128 stands for zero in the data rows.
How far apart are the two rows of each pair, measured in a hidden way? 0 means very close, and 40 very far. Two or three weighted sums of its numbers give each row a place; it is the straight-line distance between the places.
tensor([114, 180, 132, 87, 190, 173, 159, 111, 152, 124])
tensor([169, 127, 119, 139, 132, 174, 118, 161, 156, 115]) 17
tensor([115, 143, 169, 134, 154, 104, 113, 161, 189, 165])
tensor([130, 110, 93, 135, 95, 130, 121, 143, 89, 145]) 18
tensor([131, 93, 86, 131, 89, 114, 69, 131, 92, 111])
tensor([136, 138, 59, 136, 144, 140, 119, 174, 175, 192]) 22
tensor([156, 103, 148, 150, 125, 151, 79, 135, 119, 138])
tensor([84, 105, 75, 145, 121, 110, 173, 137, 135, 131]) 1
tensor([141, 132, 135, 118, 116, 107, 95, 160, 172, 167])
tensor([158, 169, 133, 127, 94, 136, 177, 136, 132, 121]) 15
tensor([77, 136, 133, 99, 148, 39, 125, 80, 106, 203])
tensor([91, 104, 96, 129, 110, 120, 151, 125, 136, 178]) 22
tensor([132, 144, 113, 116, 174, 112, 172, 115, 92, 142])
tensor([91, 110, 149, 117, 191, 128, 163, 162, 207, 152]) 14
tensor([99, 154, 86, 127, 140, 140, 112, 181, 169, 197])
tensor([116, 158, 127, 98, 135, 118, 116, 121, 150, 124]) 10
tensor([82, 119, 107, 136, 115, 100, 109, 104, 93, 134])
tensor([126, 199, 94, 102, 111, 102, 197, 90, 141, 107]) 28
tensor([93, 112, 88, 131, 158, 158, 141, 156, 159, 158])
tensor([130, 132, 122, 122, 77, 90, 100, 95, 75, 129]) 14
tensor([113, 167, 129, 86, 192, 146, 151, 129, 212, 123])
tensor([109, 111, 140, 118, 89, 57, 103, 139, 63, 134]) 8
tensor([67, 164, 100, 122, 121, 128, 186, 158, 140, 150])
tensor([177, 136, 101, 116, 110, 135, 125, 123, 112, 143]) 9
tensor([110, 74, 180, 135, 136, 114, 87, 151, 157, 132])
tensor([115, 179, 132, 148, 143, 56, 137, 129, 167, 173]) 23
tensor([90, 107, 71, 96, 138, 173, 138, 175, 121, 176])
tensor([81, 141, 113, 113, 139, 97, 122, 157, 99, 154]) 9
tensor([167, 149, 136, 159, 172, 144, 128, 127, 137, 149])
tensor([135, 153, 94, 132, 112, 169, 132, 110, 105, 87]) 18
tensor([72, 153, 155, 79, 131, 84, 154, 97, 109, 162])
tensor([107, 65, 176, 140, 111, 144, 203, 136, 143, 85]) 34
tensor([160, 141, 139, 107, 104, 132, 150, 109, 134, 123])
tensor([149, 201, 125, 115, 169, 179, 126, 134, 167, 53]) 10
tensor([85, 123, 110, 152, 118, 98, 139, 106, 128, 113])
tensor([111, 187, 79, 128, 152, 149, 155, 133, 155, 121]) 15
tensor([125, 131, 145, 146, 149, 132, 105, 195, 114, 137])
tensor([142, 147, 112, 114, 140, 131, 132, 88, 173, 136]) 18
tensor([110, 128, 131, 118, 87, 93, 137, 99, 148, 65])
tensor([54, 132, 124, 98, 105, 82, 87, 121, 163, 127]) 16
tensor([68, 82, 119, 150, 107, 90, 145, 145, 182, 141])
tensor([120, 133, 128, 119, 94, 72, 122, 135, 98, 169]) 21
tensor([135, 138, 115, 135, 107, 100, 176, 101, 143, 121])
tensor([144, 122, 118, 73, 61, 115, 135, 100, 35, 138]) 16
tensor([163, 153, 143, 102, 138, 124, 202, 124, 97, 106])
tensor([135, 111, 111, 167, 112, 154, 126, 149, 121, 165]) 14
tensor([122, 90, 152, 131, 139, 145, 146, 122, 88, 122])
tensor([89, 158, 96, 90, 134, 81, 174, 72, 99, 143]) 17
tensor([174, 141, 131, 163, 114, 126, 165, 80, 119, 114])
tensor([151, 116, 93, 140, 132, 124, 164, 155, 108, 176]) 21
tensor([130, 81, 119, 107, 133, 125, 111, 98, 62, 144])
tensor([59, 111, 85, 112, 102, 59, 133, 169, 136, 142]) 29
tensor([127, 94, 109, 113, 104, 97, 95, 125, 97, 110])
tensor([185, 34, 190, 111, 144, 198, 195, 126, 100, 163]) 32
tensor([76, 161, 136, 99, 184, 100, 127, 128, 148, 145])
tensor([103, 109, 100, 109, 148, 97, 75, 143, 141, 181]) 4
tensor([120, 167, 136, 97, 156, 192, 130, 100, 162, 162])
tensor([139, 172, 127, 139, 117, 139, 174, 106, 129, 81]) 16
tensor([112, 126, 126, 116, 120, 115, 97, 131, 161, 167])
tensor([173, 191, 183, 110, 184, 156, 136, 134, 142, 108]) 10
tensor([88, 104, 76, 135, 115, 168, 116, 156, 109, 161])
tensor([161, 108, 104, 190, 111, 183, 139, 151, 125, 153]) 20
tensor([101, 116, 131, 139, 93, 82, 91, 131, 133, 149])
tensor([166, 135, 162, 161, 128, 123, 158, 68, 129, 71]) 21
tensor([110, 99, 113, 103, 132, 109, 138, 161, 52, 137])
tensor([80, 108, 137, 99, 119, 125, 150, 107, 129, 177]) 12
tensor([130, 182, 146, 111, 137, 51, 108, 107, 179, 154])
tensor([169, 137, 146, 109, 121, 148, 129, 163, 161, 153]) 13
tensor([158, 157, 126, 110, 143, 93, 118, 157, 170, 130])
tensor([67, 128, 120, 108, 134, 111, 132, 144, 105, 190]) 21
tensor([123, 118, 82, 151, 141, 183, 108, 166, 125, 159])
tensor([97, 83, 154, 117, 94, 110, 66, 147, 117, 122]) 4
tensor([117, 119, 119, 128, 135, 131, 83, 129, 108, 103])
tensor([158, 169, 157, 123, 165, 148, 127, 120, 137, 100]) 15
tensor([160, 156, 176, 126, 147, 144, 114, 101, 153, 120])
tensor([133, 160, 90, 167, 138, 159, 174, 99, 160, 106]) 13
tensor([136, 118, 132, 120, 89, 190, 117, 164, 165, 67])
tensor([141, 146, 133, 143, 108, 156, 138, 111, 157, 84]) 6
tensor([129, 157, 145, 71, 173, 171, 198, 82, 117, 153])
tensor([183, 106, 146, 154, 143, 158, 113, 114, 112, 129]) 12
tensor([161, 89, 112, 138, 62, 161, 92, 124, 135, 94])
tensor([123, 135, 246, 54, 188, 113, 162, 80, 143, 139]) 35
tensor([80, 110, 109, 135, 103, 159, 157, 101, 69, 77])
tensor([99, 119, 116, 103, 152, 125, 134, 129, 155, 158]) 24
tensor([92, 111, 63, 139, 68, 129, 122, 177, 171, 143])
tensor([130, 180, 159, 128, 131, 96, 107, 62, 125, 88]) 18
tensor([118, 131, 168, 84, 112, 109, 108, 143, 66, 121])
tensor([91, 62, 56, 159, 66, 128, 80, 162, 93, 120]) 26
tensor([106, 110, 99, 121, 126, 158, 143, 163, 140, 141])
tensor([97, 91, 154, 187, 40, 31, 78, 158, 142, 110]) 16
tensor([105, 142, 121, 114, 162, 121, 171, 104, 129, 132])
tensor([167, 176, 157, 75, 155, 172, 164, 83, 183, 78]) 17
tensor([134, 131, 154, 114, 118, 72, 157, 84, 73, 97])
tensor([138, 79, 100, 175, 79, 139, 148, 166, 92, 109]) 17
tensor([100, 172, 153, 88, 156, 140, 157, 132, 176, 185])
tensor([126, 136, 116, 147, 122, 111, 126, 106, 131, 142]) 20
tensor([135, 114, 133, 114, 88, 155, 101, 180, 161, 147])
tensor([126, 171, 170, 124, 145, 90, 157, 106, 148, 137]) 9
tensor([177, 131, 123, 141, 102, 148, 169, 166, 139, 143])
tensor([109, 119, 132, 129, 107, 87, 132, 147, 119, 140]) 18
tensor([145, 137, 141, 126, 141, 110, 82, 130, 139, 137])
tensor([153, 179, 201, 108, 213, 154, 192, 161, 131, 163]) 25
tensor([184, 152, 92, 124, 86, 144, 181, 104, 96, 97])
tensor([170, 109, 133, 140, 64, 149, 100, 139, 149, 126]) 5
tensor([51, 129, 87, 129, 97, 75, 163, 125, 97, 151])
tensor([99, 133, 200, 79, 183, 109, 105, 109, 117, 95]) 13
tensor([154, 126, 164, 151, 139, 145, 163, 152, 135, 136])
tensor([93, 101, 115, 162, 90, 82, 101, 145, 131, 121]) 16
tensor([80, 92, 163, 62, 55, 77, 134, 171, 95, 114])
tensor([160, 147, 147, 123, 89, 124, 101, 148, 141, 73]) 18
tensor([148, 123, 90, 138, 148, 179, 81, 162, 163, 125])
tensor([107, 94, 119, 163, 118, 104, 137, 100, 97, 86]) 15
tensor([182, 146, 99, 175, 120, 191, 95, 128, 162, 96])
tensor([118, 103, 160, 147, 88, 79, 101, 90, 95, 119]) 17
tensor([132, 48, 113, 189, 84, 92, 69, 194, 136, 114])
tensor([160, 72, 112, 156, 84, 147, 77, 159, 118, 101]) 8
tensor([120, 137, 128, 102, 113, 95, 72, 184, 123, 127])
tensor([135, 182, 174, 116, 150, 110, 194, 61, 78, 145]) 20
tensor([153, 154, 100, 108, 153, 205, 129, 100, 175, 148])
tensor([134, 137, 151, 82, 176, 105, 127, 132, 146, 194]) 30
tensor([149, 95, 146, 168, 129, 157, 119, 156, 145, 134])
tensor([168, 156, 136, 124, 133, 126, 168, 127, 95, 106]) 16
tensor([202, 125, 117, 133, 121, 170, 88, 126, 166, 134])
tensor([134, 126, 190, 133, 161, 121, 153, 152, 176, 111]) 17
tensor([148, 154, 164, 93, 119, 132, 122, 123, 174, 111])
tensor([44, 117, 99, 108, 110, 70, 160, 108, 89, 118]) 25
tensor([190, 127, 116, 158, 110, 113, 175, 88, 54, 103])
tensor([179, 145, 176, 113, 148, 150, 78, 97, 203, 177]) 9
tensor([159, 94, 138, 160, 89, 67, 94, 133, 123, 125])
tensor([85, 129, 123, 138, 144, 107, 165, 137, 136, 143]) 8
tensor([103, 95, 130, 107, 109, 74, 110, 145, 108, 167])
tensor([185, 116, 139, 141, 169, 159, 94, 152, 112, 134]) 11
tensor([149, 58, 157, 170, 167, 182, 98, 179, 163, 117])
tensor([148, 132, 178, 129, 120, 113, 85, 133, 114, 100]) 24
tensor([66, 154, 86, 63, 112, 67, 175, 108, 154, 123])
tensor([127, 201, 129, 130, 192, 167, 156, 141, 173, 131]) 11
tensor([149, 100, 111, 112, 84, 98, 134, 152, 89, 127])
tensor([178, 153, 150, 91, 106, 127, 135, 109, 105, 52]) 11
tensor([121, 150, 158, 100, 142, 86, 120, 100, 159, 128])
tensor([127, 101, 121, 118, 91, 119, 141, 84, 56, 81]) 21
tensor([111, 155, 129, 97, 157, 117, 139, 135, 139, 139])
tensor([103, 129, 175, 142, 163, 120, 208, 130, 163, 107]) 22
tensor([197, 122, 155, 150, 54, 101, 115, 97, 67, 58])
tensor([129, 127, 146, 131, 161, 162, 129, 86, 129, 89]) 27
tensor([67, 121, 149, 107, 81, 50, 184, 92, 76, 71])
tensor([143, 161, 152, 87, 159, 221, 130, 138, 149, 135]) 4
tensor([164, 106, 110, 117, 104, 132, 121, 117, 74, 153])
tensor([121, 147, 110, 129, 188, 155, 154, 100, 92, 140]) 14
tensor([108, 167, 111, 89, 193, 146, 155, 125, 166, 179])
tensor([119, 136, 73, 140, 152, 135, 106, 124, 91, 147]) 17
tensor([135, 103, 109, 128, 87, 178, 88, 128, 64, 95])
tensor([125, 128, 93, 134, 126, 147, 139, 99, 110, 175]) 11
tensor([161, 108, 152, 152, 80, 129, 152, 107, 96, 104])
tensor([181, 119, 94, 145, 153, 140, 136, 139, 106, 129]) 16
tensor([82, 139, 76, 148, 125, 144, 115, 86, 199, 119])
tensor([162, 147, 153, 124, 144, 139, 49, 163, 77, 109]) 29
tensor([187, 95, 117, 184, 109, 153, 103, 107, 72, 96])
tensor([118, 119, 95, 134, 132, 123, 106, 141, 139, 152]) 21
tensor([156, 117, 114, 125, 115, 141, 59, 125, 131, 128])
tensor([132, 179, 90, 101, 148, 154, 177, 137, 134, 144]) 17
tensor([111, 139, 45, 86, 67, 149, 103, 180, 115, 158])
tensor([162, 142, 124, 92, 123, 118, 117, 79, 142, 154]) 19
tensor([95, 101, 147, 130, 160, 105, 112, 161, 153, 170])
tensor([98, 72, 139, 144, 125, 190, 151, 158, 100, 119]) 21
tensor([161, 136, 130, 124, 126, 160, 86, 124, 116, 104])
tensor([207, 142, 134, 138, 122, 156, 141, 133, 99, 98]) 15
tensor([125, 131, 124, 119, 172, 147, 121, 140, 102, 154])
tensor([76, 81, 103, 157, 85, 100, 71, 171, 131, 88]) 17
tensor([138, 125, 100, 181, 132, 139, 125, 130, 133, 164])
tensor([85, 139, 88, 134, 78, 99, 90, 181, 127, 142]) 24
tensor([116, 85, 139, 133, 122, 101, 106, 137, 124, 117])
tensor([191, 126, 2, 164, 99, 137, 114, 153, 138, 118]) 19
tensor([116, 136, 110, 131, 181, 79, 193, 173, 128, 184])
tensor([165, 141, 107, 135, 108, 150, 116, 165, 130, 110]) 27
tensor([121, 104, 128, 135, 151, 139, 97, 133, 129, 145])
tensor([131, 125, 129, 121, 148, 159, 178, 100, 121, 110]) 9
tensor([148, 177, 192, 98, 163, 129, 112, 164, 158, 189])
tensor([133, 146, 157, 146, 145, 123, 130, 152, 183, 117]) 22
tensor([120, 131, 143, 122, 99, 98, 139, 101, 94, 103])
tensor([138, 151, 144, 100, 55, 60, 125, 106, 117, 135]) 20
tensor([118, 119, 121, 135, 124, 160, 124, 135, 93, 124])
tensor([156, 147, 165, 120, 120, 94, 129, 90, 130, 98]) 11
tensor([111, 176, 148, 84, 97, 148, 108, 87, 164, 93])
tensor([91, 106, 147, 124, 143, 100, 121, 128, 134, 122]) 23
tensor([160, 90, 130, 103, 115, 138, 92, 172, 117, 160])
tensor([158, 169, 146, 81, 96, 90, 115, 97, 118, 66]) 18
tensor([116, 128, 139, 150, 146, 154, 157, 132, 138, 121])
tensor([126, 133, 108, 116, 159, 121, 151, 117, 78, 155]) 19
tensor([118, 146, 154, 120, 204, 75, 112, 100, 136, 142])
tensor([158, 139, 111, 139, 103, 158, 103, 153, 168, 129]) 34
tensor([111, 148, 129, 112, 168, 141, 109, 121, 148, 122])
tensor([158, 114, 132, 165, 153, 182, 151, 136, 164, 148]) 22
tensor([132, 128, 97, 154, 189, 147, 164, 85, 149, 155])
tensor([91, 123, 126, 127, 125, 113, 137, 129, 90, 120]) 18
tensor([105, 131, 156, 125, 163, 90, 104, 141, 187, 130])
tensor([180, 119, 97, 179, 124, 153, 102, 138, 169, 119]) 21
tensor([156, 122, 154, 94, 115, 116, 90, 109, 140, 110])
tensor([162, 113, 139, 136, 136, 148, 96, 133, 169, 80]) 11
tensor([84, 131, 98, 123, 170, 99, 129, 111, 150, 157])
tensor([149, 151, 147, 122, 154, 150, 126, 174, 61, 99]) 20
tensor([85, 75, 102, 113, 194, 124, 145, 163, 189, 170])
tensor([123, 165, 131, 126, 166, 84, 183, 103, 104, 154]) 16
tensor([52, 136, 67, 160, 95, 86, 117, 162, 154, 136])
tensor([157, 144, 114, 126, 108, 85, 118, 162, 103, 102]) 13
tensor([145, 119, 156, 134, 107, 110, 92, 132, 138, 97])
tensor([126, 104, 121, 161, 128, 116, 129, 100, 109, 66]) 21
tensor([131, 129, 165, 106, 156, 144, 104, 124, 136, 156])
tensor([92, 103, 173, 155, 182, 112, 156, 114, 185, 130]) 17
tensor([106, 104, 113, 104, 125, 95, 109, 137, 128, 181])
tensor([170, 111, 130, 159, 104, 122, 123, 159, 157, 76]) 28
tensor([151, 111, 100, 163, 194, 161, 145, 176, 120, 129])
tensor([131, 162, 177, 135, 97, 156, 156, 104, 159, 65]) 30
tensor([166, 179, 127, 141, 128, 115, 159, 101, 123, 167])
tensor([149, 187, 121, 98, 162, 101, 159, 75, 117, 133]) 15
tensor([121, 86, 158, 115, 102, 71, 117, 183, 92, 148])
tensor([112, 173, 160, 131, 172, 47, 94, 80, 142, 220]) 18
tensor([103, 76, 150, 153, 160, 131, 151, 119, 116, 159])
tensor([114, 142, 121, 125, 156, 137, 165, 149, 148, 144]) 24
